In the data rows, 500 means zero.
What is the hidden score of each row? Scores go from 0 to 30, and 15 is about the middle. The score is a weighted sum of the row's numbers plus the product of two more (or one squared), each taken from its middle value.
434;621;513;527;573;525;489;420;480;568;427;450;572;487;589;692;487;357;553;592;517;691;659;449: 12
404;404;548;498;593;455;585;551;562;214;460;433;433;426;501;557;547;549;628;563;479;612;568;470: 15
428;586;577;377;578;474;489;271;381;545;562;376;390;229;608;480;653;536;358;371;707;554;262;641: 19
564;440;707;472;570;407;561;519;571;554;446;481;325;723;452;516;444;770;511;593;437;252;495;488: 22
575;476;363;433;539;594;486;480;440;393;507;445;565;627;468;474;661;376;538;648;536;551;599;404: 13
580;487;516;619;416;295;628;315;353;233;544;476;584;365;725;404;633;483;522;440;639;349;427;662: 8
593;655;339;480;415;483;643;533;425;647;336;650;461;618;456;334;366;308;471;491;363;492;487;344: 13
562;451;530;540;477;706;426;485;378;596;559;272;393;645;186;673;581;556;471;468;540;627;537;409: 11
390;474;519;663;600;354;509;431;759;354;510;365;350;432;462;341;467;655;530;433;599;382;532;587: 17
549;467;482;237;491;622;511;408;429;377;499;666;472;446;408;711;479;487;611;522;524;387;555;493: 10
436;444;395;444;289;681;484;523;376;744;555;501;386;521;562;675;608;298;720;493;450;720;578;473: 12
737;414;506;661;456;421;421;437;507;429;554;539;568;585;458;589;433;415;439;498;538;477;456;565: 12
591;364;636;511;538;503;431;239;431;419;253;729;596;572;405;397;491;626;653;692;601;597;463;499: 11
545;335;498;426;669;443;411;277;568;474;380;665;735;485;434;428;549;514;490;457;674;466;455;386: 9
350;481;711;430;381;600;513;368;492;702;343;478;463;703;487;684;500;600;324;570;511;522;381;291: 16
506;578;482;631;496;567;550;516;496;610;491;428;519;637;296;594;565;368;774;455;302;439;518;501: 8
807;383;538;592;420;322;456;529;408;372;366;570;527;379;526;562;239;603;497;544;498;231;614;540: 12
465;478;544;522;578;317;436;540;618;338;422;460;327;440;568;463;551;511;545;303;449;366;522;661: 17
220;498;544;455;453;440;543;480;873;487;478;300;426;418;382;267;562;583;478;350;492;462;198;765: 25
505;488;426;628;501;643;609;481;544;448;560;474;463;701;325;718;575;516;809;531;499;667;452;553: 20
458;484;300;423;434;300;542;429;460;507;472;545;586;265;494;419;587;421;433;266;301;404;278;555: 9
515;634;568;449;427;456;601;535;436;418;616;544;601;421;680;489;442;338;659;684;458;535;595;415: 13
455;390;237;365;513;255;708;307;666;409;441;512;610;301;541;307;324;627;369;537;556;497;422;557: 20
607;852;447;610;498;399;521;701;542;568;397;530;427;495;720;559;616;487;435;474;403;211;526;568: 21
547;321;497;420;558;554;616;500;560;464;462;398;553;417;428;630;379;469;676;515;443;594;352;532: 17
598;491;662;584;709;442;502;340;578;467;371;501;372;407;469;514;436;336;385;748;719;329;462;506: 15
521;565;504;493;576;550;359;434;457;573;430;612;185;450;768;283;578;509;352;546;622;467;417;470: 23
637;635;571;554;566;468;312;500;427;534;446;370;417;376;573;432;659;312;391;521;534;502;467;482: 15
385;609;570;495;609;580;625;547;585;581;477;489;417;460;480;613;472;538;810;587;350;549;447;515: 19
377;415;441;410;421;588;535;352;526;413;421;258;467;465;388;389;464;616;304;537;580;440;425;397: 19
405;529;519;434;708;537;655;572;368;549;569;441;426;343;618;415;589;410;394;404;564;737;418;588: 16
478;573;306;335;335;374;647;456;636;414;393;406;496;368;451;415;444;526;519;407;347;345;319;483: 21
674;593;515;617;377;559;419;458;363;514;531;613;700;575;427;501;561;416;486;616;444;565;722;398: 10
561;521;503;618;419;572;387;591;549;581;662;411;418;644;449;506;491;459;797;345;364;686;576;617: 17
376;475;613;549;479;441;163;505;335;595;463;746;428;682;693;240;420;586;398;787;715;638;391;522: 20
512;483;584;608;392;594;350;480;603;471;420;688;310;668;304;691;436;388;601;605;504;850;617;354: 17
643;561;509;518;443;513;216;568;377;524;393;529;509;579;538;557;565;202;530;514;492;603;716;248: 16
409;750;512;548;516;525;451;475;459;632;366;451;439;496;425;519;434;540;413;411;677;308;649;388: 14
533;566;445;322;556;486;352;457;406;631;617;702;516;659;455;677;677;361;714;416;448;684;577;451: 12
366;611;621;485;517;628;629;615;478;404;736;543;457;532;539;582;575;641;607;374;273;474;525;526: 3
511;421;467;490;535;664;517;327;437;579;467;631;505;546;297;572;504;499;575;331;390;546;586;569: 4
559;630;623;315;469;620;715;550;373;578;548;454;597;511;433;564;415;464;622;514;353;443;557;579: 13
428;484;615;636;498;721;563;484;492;635;454;211;532;524;249;568;487;588;574;424;442;337;589;414: 9
535;343;603;508;629;443;551;296;473;268;532;598;522;304;462;563;486;450;488;883;732;376;572;533: 13
406;750;554;575;411;407;513;562;590;638;549;394;668;433;418;330;562;359;412;241;381;273;363;732: 27
605;393;424;549;407;443;438;464;595;365;604;490;518;630;553;465;526;477;464;503;497;667;619;271: 14
436;491;618;577;498;539;558;588;485;517;561;278;621;717;366;442;611;474;495;575;388;454;594;231: 12
598;458;449;530;560;453;409;509;308;360;713;445;458;547;619;346;460;621;323;539;485;570;623;418: 3
507;487;557;458;605;529;506;614;382;292;454;673;607;503;530;587;486;427;688;444;405;282;454;526: 3
447;589;529;435;564;550;626;485;597;666;428;484;570;498;583;414;442;477;634;498;369;355;604;574: 17
399;449;362;544;517;557;452;570;541;494;399;159;607;618;481;409;576;611;414;495;409;437;440;432: 16
357;487;630;628;648;586;288;469;623;610;464;412;404;595;329;513;537;680;480;549;640;351;554;342: 15
736;398;378;733;440;315;346;487;472;420;384;480;505;472;603;601;262;402;461;582;410;504;595;496: 12
557;371;444;537;392;622;514;505;302;788;501;567;529;638;383;728;634;442;664;466;460;490;513;514: 7
424;608;681;440;528;197;329;414;422;607;703;266;705;491;721;326;651;626;361;327;623;337;476;647: 22
412;414;287;537;294;366;596;656;634;433;493;483;625;425;442;321;448;486;481;314;407;484;350;474: 17
466;574;564;675;414;721;418;616;477;721;540;709;513;629;513;524;567;331;458;389;555;547;557;598: 22
548;526;582;293;441;608;738;623;460;618;616;488;520;548;388;532;300;703;625;570;440;241;566;464: 5
603;497;431;511;434;512;450;697;555;586;588;506;508;584;555;375;477;219;409;449;456;678;599;264: 22
623;520;402;343;428;568;570;684;436;664;481;568;421;470;630;575;626;472;378;370;525;672;467;618: 23
661;360;607;473;554;422;662;487;263;538;586;455;445;381;730;535;328;746;520;591;524;229;660;732: 8
443;637;530;350;608;585;410;454;279;712;498;497;430;459;724;473;538;412;382;412;555;655;280;752: 18
524;515;602;578;408;798;399;450;383;682;325;617;386;576;409;580;455;480;528;478;475;592;449;619: 12
725;453;496;453;527;548;608;654;491;475;481;614;446;546;416;713;497;468;675;448;392;621;565;486: 16
730;358;482;517;434;308;609;317;347;447;439;488;649;359;472;495;366;474;407;415;720;580;564;705: 10
555;628;525;626;551;611;392;595;457;662;340;753;353;773;414;512;220;243;533;643;549;545;730;574: 22
312;540;636;422;522;748;657;572;643;522;461;668;465;501;567;715;317;525;809;585;465;476;471;519: 21
516;391;390;311;370;269;611;308;577;306;476;317;652;347;562;344;568;515;417;291;518;435;190;565: 20
591;395;500;315;480;569;471;595;468;761;483;668;487;721;530;568;615;276;653;506;420;648;709;555: 20
842;484;435;655;466;338;304;533;504;452;353;394;417;561;601;726;538;522;442;587;491;522;605;324: 15
366;332;325;421;363;418;581;454;782;394;543;250;521;380;499;296;475;550;323;375;508;384;332;619: 21
537;558;428;622;436;718;534;761;562;492;725;358;485;815;291;703;589;402;603;492;495;528;536;357: 15
430;451;454;530;227;609;730;395;472;587;306;618;609;521;560;572;621;336;537;356;489;634;326;639: 5
349;398;213;408;486;408;626;436;588;315;598;428;630;443;617;426;503;518;451;464;627;419;357;503: 25
685;604;437;477;343;479;477;525;395;601;616;443;635;706;475;501;690;346;541;595;522;527;713;369: 13
735;637;460;502;494;283;391;535;386;535;467;567;420;373;813;497;480;322;364;660;370;418;566;453: 19
711;432;447;673;484;347;368;666;459;373;333;508;424;519;553;536;468;511;429;303;584;451;463;496: 15
481;598;499;425;313;368;664;338;363;461;406;626;474;581;709;510;375;517;581;498;349;417;553;290: 11
559;536;506;496;536;404;597;516;615;318;506;518;542;378;551;399;417;454;437;690;626;446;465;444: 21
323;423;658;333;576;455;412;307;463;500;448;314;530;323;443;468;517;493;192;526;710;494;454;482: 14
326;796;513;562;447;585;226;381;332;641;322;519;406;626;529;369;451;474;502;568;630;533;593;785: 16
454;523;582;670;561;445;347;584;273;484;374;518;600;427;654;557;386;212;527;532;667;411;537;539: 14
556;412;468;528;576;705;380;478;228;577;432;605;341;440;422;596;426;275;590;623;411;749;587;500: 6
724;671;365;620;650;362;356;582;325;527;380;541;429;351;628;397;438;534;525;655;485;378;586;422: 8
609;634;351;480;434;474;496;573;498;447;594;437;520;586;502;531;428;338;331;540;247;591;492;283: 16
396;591;569;239;398;519;606;483;468;754;453;430;461;493;536;618;308;331;764;509;540;525;543;491: 20
588;361;306;455;540;664;670;444;416;561;516;524;650;384;332;612;579;355;481;515;508;439;506;493: 7
491;685;676;555;520;661;651;489;588;512;349;435;562;547;570;546;410;486;487;717;448;467;576;407: 20
448;435;471;323;683;560;486;459;575;430;481;612;643;510;560;625;532;505;554;402;286;569;584;504: 12
504;526;592;513;739;397;317;498;367;597;405;369;498;489;518;543;418;502;554;647;758;579;595;372: 15
394;409;421;499;654;577;566;445;375;571;344;678;580;332;512;581;666;481;482;540;696;686;498;596: 9
634;747;419;478;650;458;503;535;507;455;455;601;548;375;626;576;378;520;601;530;439;276;572;603: 11
563;551;639;526;481;459;418;445;371;447;326;648;424;724;635;479;480;334;462;677;517;591;527;596: 15
712;499;427;638;488;481;361;729;506;556;592;328;482;566;557;404;423;384;448;537;445;522;578;291: 18
469;681;326;478;378;482;501;529;554;689;373;369;364;482;483;339;516;411;470;291;361;354;443;610: 17
407;439;494;405;450;525;469;474;216;637;638;663;416;408;440;610;595;504;505;561;368;587;779;425: 11
649;598;655;502;469;341;397;712;594;617;396;456;214;742;249;386;469;657;353;330;569;257;351;457: 27
357;613;446;396;438;395;569;335;653;564;523;494;471;401;410;158;490;634;447;387;624;343;301;596: 21
414;439;674;472;677;475;478;529;574;502;437;557;485;576;317;430;432;481;556;427;452;615;566;428: 17
553;696;628;625;612;486;390;503;403;560;539;445;591;602;618;423;546;357;608;516;532;453;585;392: 11
402;445;329;527;468;288;386;376;698;440;394;697;392;638;378;422;502;572;631;404;556;306;535;587: 14
367;425;574;488;605;318;401;535;757;496;639;517;524;600;279;535;367;459;611;265;558;637;546;253: 19
544;447;462;666;461;578;497;531;585;527;360;430;643;647;321;489;589;472;477;371;540;460;507;489: 11
539;342;457;526;643;463;643;487;485;542;505;611;487;617;371;509;513;664;528;351;311;385;586;471: 7
546;572;259;396;466;381;685;342;511;415;493;482;521;419;493;217;456;442;366;430;362;441;397;589: 14
572;571;371;396;362;602;517;494;469;831;682;617;446;630;650;652;481;334;586;426;564;727;581;566: 18
558;372;611;571;829;323;426;575;747;263;553;368;373;430;543;343;440;594;493;556;666;549;521;588: 23
509;787;426;388;500;450;535;316;495;551;468;380;553;317;463;247;535;451;411;229;477;304;221;651: 16
351;394;644;431;595;558;450;285;524;606;443;519;489;548;243;564;345;364;522;521;655;528;398;350: 8
547;305;521;624;566;402;355;478;607;310;551;441;631;453;513;426;672;700;305;590;758;580;591;299: 14
596;363;512;568;414;415;537;507;342;525;428;777;542;596;441;362;486;693;513;493;554;350;454;469: 7
371;321;671;438;575;594;530;399;570;609;460;570;319;675;367;432;391;811;639;493;611;480;587;414: 16
253;467;538;546;615;494;584;620;665;485;412;581;657;524;391;353;425;581;499;165;427;368;358;558: 15
577;505;425;550;495;506;395;556;464;437;416;392;551;657;570;517;457;517;483;592;490;567;649;398: 14
402;247;302;494;438;457;673;250;649;410;397;278;599;386;411;565;468;652;299;409;433;518;334;606: 9
638;612;579;444;460;609;375;520;418;869;600;448;526;540;686;515;513;493;320;492;636;623;472;711: 25
539;506;662;661;519;568;340;441;351;652;376;586;361;675;554;353;223;380;452;668;442;556;728;541: 20
741;438;388;704;599;284;364;516;459;372;421;535;349;445;549;582;354;451;382;530;450;496;438;413: 13
507;485;638;400;568;662;589;346;390;604;475;481;637;365;540;501;450;340;624;473;395;405;511;410: 6
528;306;653;337;582;469;462;563;626;407;520;451;442;517;201;446;489;656;466;387;641;411;511;286: 16
688;624;572;560;693;355;470;461;560;489;399;583;546;424;673;524;333;472;406;642;467;257;722;502: 19
421;422;661;499;601;447;397;397;658;319;516;557;711;424;591;359;498;570;296;293;584;476;403;457: 15
206;319;502;440;348;514;510;575;608;324;502;279;523;365;416;372;512;582;432;499;582;475;437;576: 18
452;619;460;315;409;507;557;591;687;378;564;567;509;566;438;658;287;326;621;456;374;318;601;474: 17
319;452;724;450;488;550;303;449;468;683;490;433;368;504;319;481;398;746;548;532;610;546;416;686: 21
495;472;532;700;627;525;467;531;547;564;560;515;272;453;427;668;496;510;248;124;527;608;270;534: 11
294;485;439;557;498;622;618;725;510;578;560;608;528;363;487;718;421;570;773;540;371;502;446;573: 13
541;374;480;742;450;622;412;398;436;300;465;627;449;610;519;596;454;431;442;536;587;576;457;629: 10
405;315;629;507;543;466;416;565;528;599;594;403;557;431;611;387;675;778;337;371;577;670;433;618: 22
365;428;637;430;485;588;735;681;605;589;617;667;380;432;495;571;577;491;711;544;472;654;391;478: 23
446;383;681;362;501;796;576;625;550;687;563;503;423;561;526;550;472;565;628;409;488;434;544;568: 19
397;496;457;525;410;723;456;580;660;574;436;427;742;732;244;661;466;601;482;490;483;596;612;606: 20
585;504;426;490;432;306;365;460;445;454;666;218;444;413;716;288;483;545;522;526;655;462;508;641: 16
536;878;812;550;479;581;382;590;471;693;523;481;440;600;562;412;318;418;429;384;571;418;334;767: 29
473;505;455;544;588;702;558;473;432;538;432;734;520;489;535;640;434;441;643;447;326;553;525;614: 8
536;426;432;635;482;511;396;546;333;401;574;595;487;640;701;567;568;442;570;703;543;703;589;336: 12
599;570;552;481;360;522;459;537;272;564;640;534;408;551;649;447;470;445;448;680;377;601;561;387: 13
689;312;451;596;424;457;299;630;377;490;626;404;442;640;479;496;494;587;426;437;468;566;671;433: 13
659;404;370;501;382;518;453;410;499;492;486;417;543;703;485;630;604;424;471;457;359;668;580;350: 8
616;343;618;470;298;566;504;586;646;475;668;531;603;490;426;626;392;437;633;439;353;571;421;453: 20
419;526;530;550;511;778;624;600;461;700;428;476;675;544;418;699;376;556;689;563;389;489;457;696: 15
638;503;541;495;441;661;621;802;508;580;690;364;589;745;365;633;546;593;519;451;324;489;501;367: 14
270;509;556;393;559;584;484;471;595;535;512;230;567;454;414;582;583;670;307;523;353;552;430;386: 19
638;469;505;654;554;260;650;461;614;337;523;697;447;437;513;392;482;481;436;553;504;496;590;370: 14
749;524;458;697;585;417;488;494;530;509;399;402;553;586;446;572;399;430;590;551;458;512;599;248: 10
652;695;508;423;496;545;415;666;426;671;435;604;478;657;511;452;517;390;470;524;288;641;534;491: 22
533;354;562;288;562;615;663;331;421;775;322;581;367;539;555;491;497;454;411;681;500;664;580;467: 8
455;550;449;437;465;608;484;345;332;586;603;524;390;549;572;469;525;473;388;611;586;481;767;483: 8
581;792;505;570;650;426;257;414;513;572;579;366;460;578;501;531;385;554;284;301;521;435;380;462: 18
493;362;709;419;403;639;701;670;667;552;570;694;371;501;528;688;419;607;615;517;406;529;520;622: 27
453;286;728;572;546;493;334;281;439;309;501;492;250;446;237;604;668;598;253;676;653;404;444;250: 13
505;445;609;310;460;456;676;496;689;448;639;451;540;545;406;520;434;372;498;425;407;312;413;447: 20
456;613;522;492;597;466;621;533;605;580;649;447;472;414;411;372;414;574;360;307;440;423;422;543: 18
424;598;514;554;641;491;478;442;367;488;567;583;420;638;619;562;644;349;526;776;341;694;617;483: 12
311;536;495;491;525;563;641;742;656;488;551;549;524;470;508;609;416;447;691;538;222;607;519;424: 20
554;458;370;344;317;503;420;518;615;345;516;441;599;411;598;314;555;613;424;369;438;377;320;579: 16
583;541;450;422;460;519;617;527;538;410;502;556;608;429;493;483;504;608;689;592;418;319;533;652: 8
533;439;628;552;504;696;401;267;475;407;411;297;438;573;322;514;473;678;291;789;615;563;478;487: 20
537;513;574;448;430;428;493;330;393;418;444;382;475;227;581;340;716;537;383;472;542;507;396;432: 12
504;403;555;493;455;580;429;486;496;646;555;462;295;567;441;489;468;622;338;436;616;512;401;408: 19
427;504;570;574;557;269;393;616;654;381;550;157;310;394;724;437;358;586;358;480;463;263;399;494: 24
569;498;349;607;434;603;405;567;465;466;454;640;437;638;452;667;525;461;647;432;412;659;554;557: 11
528;372;482;544;607;457;440;467;636;379;457;442;519;453;452;514;542;621;368;523;742;646;561;357: 18
513;535;567;481;437;624;540;565;593;412;568;345;576;500;530;463;615;586;581;651;423;544;643;309: 12
498;651;448;575;489;627;413;419;415;466;533;470;492;289;721;403;664;528;373;485;619;635;501;575: 13
493;273;534;515;447;517;610;490;729;429;468;476;416;412;398;599;289;631;580;498;563;429;422;501: 21
676;272;265;549;592;473;515;515;511;448;491;402;565;640;583;643;551;431;393;572;626;611;672;489: 11
345;501;590;426;391;588;569;441;357;758;563;554;585;556;591;685;527;431;398;494;552;609;589;466: 17
658;438;521;645;696;333;493;647;524;335;410;633;588;423;590;646;366;517;475;675;609;511;686;371: 17
440;399;414;564;438;534;378;735;389;400;595;473;371;407;789;445;702;597;341;280;498;586;363;463: 14
595;291;514;384;340;503;615;405;465;459;393;419;650;379;341;269;480;687;410;593;557;341;432;837: 14
373;556;486;610;548;600;545;619;484;616;358;617;309;608;358;513;417;390;734;493;397;582;498;537: 14
613;468;562;199;391;487;702;382;523;487;560;608;474;595;616;488;454;650;573;607;518;445;603;484: 20
757;421;358;669;586;498;528;490;371;578;543;483;524;667;488;579;563;479;552;625;477;591;652;399: 8
377;321;579;502;531;524;641;455;469;548;553;593;315;438;405;723;528;543;610;445;420;534;473;526: 11
362;570;490;558;378;270;659;300;735;468;525;442;543;585;377;302;626;563;423;269;540;364;234;543: 17
473;572;519;398;574;478;605;416;489;539;580;477;610;306;539;492;506;393;657;542;600;390;753;304: 9
541;401;694;314;583;555;651;511;721;505;642;559;526;490;385;695;408;592;543;344;402;404;319;379: 23
461;517;518;550;541;609;271;515;442;561;502;544;395;579;689;438;403;400;370;585;599;627;434;630: 19
243;642;483;462;547;412;489;409;514;608;371;397;553;320;385;405;532;447;467;432;511;238;450;746: 16
520;418;523;395;307;680;553;382;372;693;458;623;372;640;544;556;472;176;451;450;496;560;621;524: 9
514;472;471;346;465;468;511;295;301;658;681;552;464;605;648;496;423;257;650;725;468;790;561;508: 11
